Look-ups in named tables: a row name and a column name give one cell, copied from the table.

toliga
|  | nir | bol | tibel | nop | sidakod | buf | lili | lateso | kal |
|---|---|---|---|---|---|---|---|---|---|
| guta | 41858 | 39097 | 42574 | 35294 | 58552 | 61923 | 47669 | 72118 | 22052 |
| tesapi | 60014 | 39102 | 58042 | 15317 | 68220 | 34131 | 69991 | 59852 | 31035 |
| nilite | 68171 | 58219 | 60845 | 47290 | 19194 | 68356 | 20265 | 65425 | 42916 |
| tam | 93347 | 62035 | 69466 | 65605 | 42936 | 47699 | 59225 | 44281 | 67816 |
| molir | 63917 | 44139 | 50597 | 57431 | 33073 | 73723 | 64007 | 67708 | 37606 |
| revoda | 62884 | 43676 | 49073 | 56314 | 36220 | 74238 | 65006 | 68165 | 34112 |
| petuta | 20580 | 72483 | 41572 | 82098 | 67077 | 52281 | 43995 | 47074 | 69156 |
| gefa | 40450 | 65658 | 58837 | 74985 | 36618 | 69863 | 37079 | 42041 | 69601 |
| bep | 83262 | 41852 | 58773 | 46910 | 42127 | 50391 | 88005 | 61575 | 51174 |
| kisikup | 88542 | 38637 | 59270 | 47962 | 40577 | 50527 | 87838 | 63370 | 50445 |
| kanat | 8607 | 49200 | 30986 | 60910 | 68232 | 57650 | 66126 | 49775 | 55915 |

nilite, sidakod -> 19194
nilite, buf -> 68356
bep, kal -> 51174
gefa, sidakod -> 36618
guta, bol -> 39097
petuta, nop -> 82098
kisikup, kal -> 50445
kisikup, buf -> 50527
kanat, tibel -> 30986
bep, nop -> 46910
guta, buf -> 61923
gefa, nir -> 40450
tesapi, lateso -> 59852
revoda, kal -> 34112
guta, lateso -> 72118
kanat, lateso -> 49775

ninoge =
|  | denid | fid | tevume | ridane | tobo | gofafur | pek | vibomog | nubi | toku |
|---|---|---|---|---|---|---|---|---|---|---|
| lem | 613 | 159 | 269 | 308 | 699 | 642 | 608 | 640 | 455 | 642 |
| zodi | 513 | 425 | 475 | 587 | 414 | 342 | 487 | 545 | 292 | 340 |
| dubefuf | 453 | 437 | 412 | 294 | 581 | 644 | 475 | 422 | 657 | 648 |
| nul | 514 | 137 | 101 | 325 | 690 | 694 | 770 | 632 | 400 | 667 |
| nav | 556 | 216 | 190 | 195 | 827 | 890 | 733 | 597 | 689 | 879 |

fid of nul is 137
tobo of nul is 690
vibomog of nul is 632
ridane of nul is 325
tevume of nul is 101
tobo of nav is 827

Table von
	lurones	zekere	teguzu	fip	sudugir	kep	zeluz	ter	ludan
lof	-0.186	-0.108	-0.643	-0.424	-0.022	-0.395	-0.149	-0.050	0.116
golar	-0.191	0.021	-0.461	0.676	0.563	-0.022	0.050	-0.171	0.191
kevor	-0.236	-0.204	-0.377	-0.463	-0.109	-0.474	-0.223	0.085	0.193
sozupi	-0.167	-0.044	0.375	-0.558	0.179	0.739	-0.028	0.041	-0.076
nanel	0.361	0.197	0.850	0.779	0.317	-0.080	0.299	0.213	0.462
reka	0.658	0.447	0.322	0.704	-0.101	-0.325	0.387	0.342	0.435
zasonav	0.705	0.407	0.769	-0.050	-0.226	0.017	0.368	0.567	0.305
leve	0.678	0.458	0.369	0.619	-0.116	-0.307	0.398	0.394	0.419
kas	-0.216	-0.290	0.459	-0.283	-0.160	-0.490	-0.242	0.535	0.442
nuronad	-0.151	-0.253	0.668	-0.130	-0.135	-0.449	-0.187	0.582	0.493
saloluk	-0.105	-0.221	0.769	-0.050	-0.109	-0.424	-0.167	0.606	0.517
pema	0.323	0.206	0.789	-0.491	-0.153	0.450	0.171	0.399	0.102

ludan of saloluk: 0.517
lurones of pema: 0.323
kep of nuronad: -0.449
fip of lof: -0.424
lurones of kevor: -0.236
teguzu of pema: 0.789
sudugir of saloluk: -0.109
sudugir of nuronad: -0.135
kep of golar: -0.022
sudugir of kas: -0.160
zeluz of nuronad: -0.187
zekere of nuronad: -0.253
fip of leve: 0.619
kep of reka: -0.325
ter of nuronad: 0.582

rap:
	limitin	novodog	vas	ralev	tunof	zegim	vekopa	nol
vive	-0.075	-0.374	-0.353	-0.119	0.118	-0.039	0.171	-0.399
sok	0.026	-0.358	-0.323	-0.116	0.080	0.037	0.104	-0.435
fisifun	0.073	0.282	0.267	0.023	-0.218	0.093	-0.260	0.243
bigukeg	0.338	-0.697	-0.653	-0.217	0.094	0.099	0.153	-0.848
bubun	-0.026	0.692	0.707	0.038	-0.293	0.471	-0.445	0.533
led	-0.034	-0.310	-0.298	-0.105	0.073	-0.096	0.115	-0.324
dus	0.349	0.205	0.165	0.010	-0.334	0.030	-0.341	0.201
nor	-0.136	-0.205	-0.173	-0.078	0.108	0.105	0.082	-0.309

bigukeg, zegim -> 0.099
bubun, ralev -> 0.038
dus, ralev -> 0.010
nor, limitin -> -0.136
bubun, zegim -> 0.471
bubun, tunof -> -0.293
sok, nol -> -0.435
led, vekopa -> 0.115
led, vas -> -0.298
bigukeg, limitin -> 0.338
bubun, nol -> 0.533
fisifun, limitin -> 0.073
bubun, vekopa -> -0.445
bigukeg, vas -> -0.653

ropu
|  | zaz | subul | nagevus | lavaki | zurefos | negepa |
|---|---|---|---|---|---|---|
| vof | 36 | 38 | 53 | 97 | 194 | 47 |
| gulidi | 36 | 38 | 53 | 97 | 197 | 47 |
| bab | 210 | 38 | 53 | 97 | 33 | 47 |
| kezu | 36 | 38 | 207 | 97 | 33 | 47 |
| tif | 36 | 204 | 53 | 97 | 33 | 47 |
| lidus | 36 | 38 | 53 | 97 | 215 | 47 |
| fakubi | 36 | 38 | 62 | 192 | 33 | 47 |
| baso | 44 | 207 | 53 | 97 | 33 | 47 |
| zesikez | 36 | 38 | 138 | 129 | 33 | 47 |
| defo | 146 | 122 | 53 | 97 | 33 | 47 |
| zulika | 36 | 38 | 53 | 97 | 171 | 84 |

vof, zaz: 36
defo, zurefos: 33
tif, subul: 204
baso, subul: 207
gulidi, zaz: 36
fakubi, nagevus: 62
kezu, zurefos: 33
zesikez, nagevus: 138
bab, zurefos: 33
bab, lavaki: 97
gulidi, negepa: 47
tif, lavaki: 97
zulika, negepa: 84
lidus, lavaki: 97
tif, negepa: 47
zesikez, zurefos: 33

